The rows below come in pairs that one turn or mirror swaps. Which row does each named row swap with?
bolas: [-22 -11  -5  15   9 -20   4  -8   9 -21 -18 -14  -6 -22  28  -1  -4 -11
  -3  -4  -2  13 -13  11   9]
Boted: [-17 -25  -6   5   6  -4   1   0  -2 -19  -7 -22 -15   1 -10  24   3  -7
  -5 -16 -10  29 -20   9  -1]
rel: [-24   9  -9 -21  -2   6 -14 -10  -6 -17  -2 -22   2  11  -8  15  10  -8
  -3  -1   2  19 -27   2   4]
lamig: [ -9 -27  -9  -1   4  -3   5 -25   2 -16 -25 -10 -24 -10   2  -6  16  -5
  -5  -1  10  25 -23   4  12]
Foriz: [-15 -17 -10   1  -3  -4 -19   2   7 -30  -5 -13  -8  -8  13 -16  18   3
  11   0   6  27   0   4  -1]
mugu: [-12  11 -11  -5  -3   4   1 -14   7 -27  -7  -7 -14   6 -16  -2  15 -12
  -2 -23   0  10 -19 -18   8]
vobus: [-24  -2 -14   8   5 -12 -11 -18  21 -26 -13 -12  10  -8  22 -16   5 -18
  10 -14   2  22 -15   7  21]
salil: [ -9 -32  -6   7  -1   4  -3 -23  -3 -17 -23  -1 -12  -1   2 -11  18 -10
  -6 -10   8  10 -24   0   9]
Gigo: [-21 -12  -8  17  10 -22   8 -11   8 -25 -18 -17  -6 -13  22   3  -3  -9
  -9  -6   1   2 -11   9   7]
pufi: [-22   7  -8  -9   8  19  -1 -17   5 -26 -18 -13  -2  -9  31   1  -1 -21
  11   4   1   8 -25   7  12]
Vov: [-19  -6  -9  20   6 -17   0  -7  13 -20 -23 -12  -9 -22  20   3  -6 -11
   0  -2  -2   5 -15  14  12]
tazup: [-20   7  -4 -19  -3   2 -28  -9 -10 -13  -4 -21  -3  12  -1   7   4  -4
  15  -2  -3  16 -21   4   3]
guvug: [-18 -23  -9   3  10  -5  -6  -1   0 -21  -4 -27  -7   4 -12  14  -1  -9
  -6  -9  -6  24 -20   6 -13]
Gafe: [-22 -24 -17   0   5  -3   0  -1  -1 -20  -1 -25  -6   2 -13  17   7 -10
  -3 -11  -9  30 -17   6  -6]
dek: [-18   3 -10 -14   1   4   3 -18  -6 -29 -13 -13  -9  -5  26  -3   4 -18
   3   5 -11  -3 -33  -2  11]
bebo: [-11   6   6  -6   3   8  -4 -20   7 -24  -2  -3  -4  -8  23   1 -10 -11
  13 -28   0  23 -10   3  18]
tol: [-15  12 -12 -13  -6  -1 -24 -19  -7 -17 -15 -26  -3  10  -1  14  15   2
   2  -3   6  13 -23  -3   5]
Fege: [-18  -4 -13   5   1  -1  -5 -11 -24 -22   4 -31  -3   3   5  -9  12   2
   1   2  -2  16   3  -7   4]
daden: [-23 -19  -9  10 -12  -6 -15  10  -1 -19  -4  -9  -3  -6  13 -12  11  -4
  12  -9  -4  19   6   4  -2]
vebaf: [-20  11  -7  -9  -2   2 -26 -18  -9 -20 -13 -21 -11  10  -9   6   5 -13
   7   3   3   4 -31  -1   5]
Kuros: [-13  -8  -3   1  18  12  -8 -27 -10  -4 -14  -9 -13  -9   2 -14  -7  -8
   4   4   6  11 -15   4  12]
teko: [-15   5 -15  -8   5  -1   5  -5   5 -37   0 -13 -20   4  -8   3  13  -7
   2 -19 -12  15 -14 -23  11]
nar: [ -8 -33  -9   4   3   6   1 -17  -1 -25 -24  -8 -25 -12  -4  -6   9 -15
   1  -5   2  28 -20   3  12]
vaba: [-20   9  -8  -8  -5   2 -21 -11 -13 -24 -12 -32  -1  13  -8   9  20  -9
   5  -4   0  10 -20  -5   2]
Fel: [-18   4   4   0   7   1 -10 -21  15 -18  -8   2  -6  -1  14   6 -12  -5
   9 -23  -3  21 -12  -6  25]
rav: [-17  11 -11   0   4   4   4   0   7 -30  -5 -17 -21   0 -11   0  15  -6
  -3 -18   3  12 -10 -22  11]
puzad: [-16  10 -10  -8  -1   6 -11  -8   0 -31 -12 -14  -3 -17  28   1   1 -24
   3  -2  -9   0 -28   5  12]
butov: [-17  -5 -27  -7  20  -1   7  -9   3 -21 -11  -9   1   5 -14   2  20 -10
   6 -13   5  16 -32  -2   4]
nagik: [-13  -3   5   1  -3   8 -11 -22  12 -23  -6  -7  -2  -7  17   8 -11  -9
  12 -30   0  25 -14  -4  20]
turar: [-13 -23 -12   3   2   5   5 -21   2 -24 -18  -6 -21 -10 -13 -11  20 -14
  -4  -2   5  25 -25   0   6]
bedid: [-18  -4 -10   7   5 -16 -19 -17  10 -33  -7 -20  12  -9  21 -10   2 -17
  18 -15  -3  21 -16   4  17]
dudek: [-11   5   5  -7  -4   6  -9 -15  17 -18 -12  -8  -3  -6  19  -1  -8  -9
  14 -28   4  23 -11  -2  21]
menal: [-17  -6   1  -2  -4  18 -18 -19  -3 -26  -6 -26  -2  -6  20  -1  -1 -28
  16   3 -10  16 -28  -4   9]
linal: [-19  -9 -34  -3  10  -1  -4  -6   4 -21 -12 -14  -2   6 -14   0  28 -16
   6 -21   1  23 -24   3   7]
Vitev: [-24 -14  -3  18   7 -23   0  -5   7 -28 -13 -13  -7 -22  20   2  -5  -5
  -6  -3  -2   9 -17   6   4]
zabos: [-14  14  -2  -5   2  -2   3  -9   1 -33  -1 -13 -19   1 -14  -1  15 -12
  -2 -22   1  11 -16 -17   8]
Tizi: [-18   8 -16  -6   2  13   3  -5  -1 -37  -7 -20  -7 -14  25   1   8 -19
  11   8  -6   0 -21   0   8]
muvod: [-20 -14  -9  10 -15 -13  -5   5  -1 -20 -12  -7   1  -5   8 -10  13   8
   5  -6   3  19   7   7   8]
Tof: [-23   2  -9  -7   0  16  -3 -10   3 -30 -10 -10  -1  -7  28  -5   1 -29
  10   4  -8   7 -24  -2   4]
butif: [-22 -12  -4  18   5 -23  -2  -4  12 -21 -14 -13 -11 -19  17   2  -6  -8
   0  -2  -3   8 -22  13  13]
Lutil: [-22  -4   1  17   6 -21   2   2  12 -23 -14 -14 -12 -18  19   4  -7  -7
  -2  -3  -5   8 -15  12   8]
zedov: [-14  -2   2   3   0  13  -8 -21  11 -21  -8  -9  -5  -5  22   4  -8 -11
   8 -29   0  24  -8  -3  24]
ledu: [-12   8  -5  -5  -3   6  -9 -23  19 -30  -3  -6  -5  -7  23  -3  -4  -9
  13 -24  -4  24  -9  -1  15]
Vite: [-17  -9 -19  -6  -4   3  -7 -12 -21 -24   4 -25  -3   4  11  -3  11  11
   2  -4  -2  20   2  -4  -2]
moda: [-21 -27 -14   3   8  -7  -2   4   0 -23  -1 -21 -15   2  -9  19   8  -6
   1 -11  -9  27 -25  11  -5]
Napag: [ -9  -7  -6   7  22  17  -2 -23 -15 -13 -17  -9 -18  -9  11  -9  -2 -11
   7   3   5  13 -12   4  14]
zepo: [ -7 -32 -12   1   4   1  -5 -27  -7 -20 -21  -6 -19  -7   3  -4  14 -13
  -1 -11   0  24 -21   6  12]
sazut: [-11  -9  -5  16  11 -17  -1  -7  11 -23 -20 -17  -6 -19  22   4 -10  -5
  -5  -4  -2   3 -17  13   0]
Tez: [-20   3  -2  -6  -4   8 -21 -24 -11 -12  -8 -25   4  12  -5  14   5  -8
   8  -2   9  16 -22   6  12]
Kilu: [-11   5 -10 -10  -5   5   8  -4   6 -29 -10 -18 -16   1  -9  -3  17 -14
   0 -25  -1  12 -21 -23   9]
rov: [-17  -8 -16  -2  -1   0  -5 -12 -20 -26   7 -31  -7  -5  11 -11  11   4
   1  -3 -11  13   0  -6   0]
gak: [-23   2 -17 -15  -2  12  -1 -15  -2 -32  -5 -13   2  -1  35   1   1 -12
   8   1  -7   6 -23   5   3]
tevi: [-22 -25  -8   5  17  -3 -10   0  -1 -19  -6 -24 -13   2 -12  17   0 -10
   2 -13  -1  29 -12  11  -6]
nad: [-20 -27 -11   2  14  -5  -6  -2  -4 -17  -4 -17 -11  -2 -12  19   2  -2
  -2 -13  -3  28 -22  11  -7]
gam: [-17  13 -13  -3   2   1   9  -1   9 -32  -1 -12 -18  -5 -10   2  16  -3
  -1 -19   2  10 -19 -22   6]
dur: [-23 -22 -11   2  12  -6  -6   2  -6 -18  -6 -24 -13  -2 -16  15   9 -10
  -1 -14  -5  30 -16   4  -6]
fiti: [-14  13 -14  -9  -1   6  -2  -7  -5 -11 -13 -19  -1   6   6   8  22   7
   6   4   6   3 -23  -2   4]
dated: [-12  -7  -4   7  15  12  -8 -23 -11 -18 -21  -5 -17 -14   6 -16  -7 -16
   5   6   6   8 -18  -3  13]
Sol: [-24  -8 -10   7  -6 -13  -9   6   5 -19  -1  -3  -5  -6   6 -19  14   2
   9   1  -1  20   5   5   0]
lozo: [-16 -11 -13  11 -14  -6 -14  -5   3 -21  -8  -4   5 -12  17 -11  13   4
  12 -11  -3  24   4  11   6]

Swapped with lozo: turar
Swapped with pufi: vaba
Swapped with fiti: menal
Swapped with ledu: mugu
Swapped with bedid: butov
Swapped with rov: Kuros
Swapped with Fel: teko
Swapped with dek: tazup

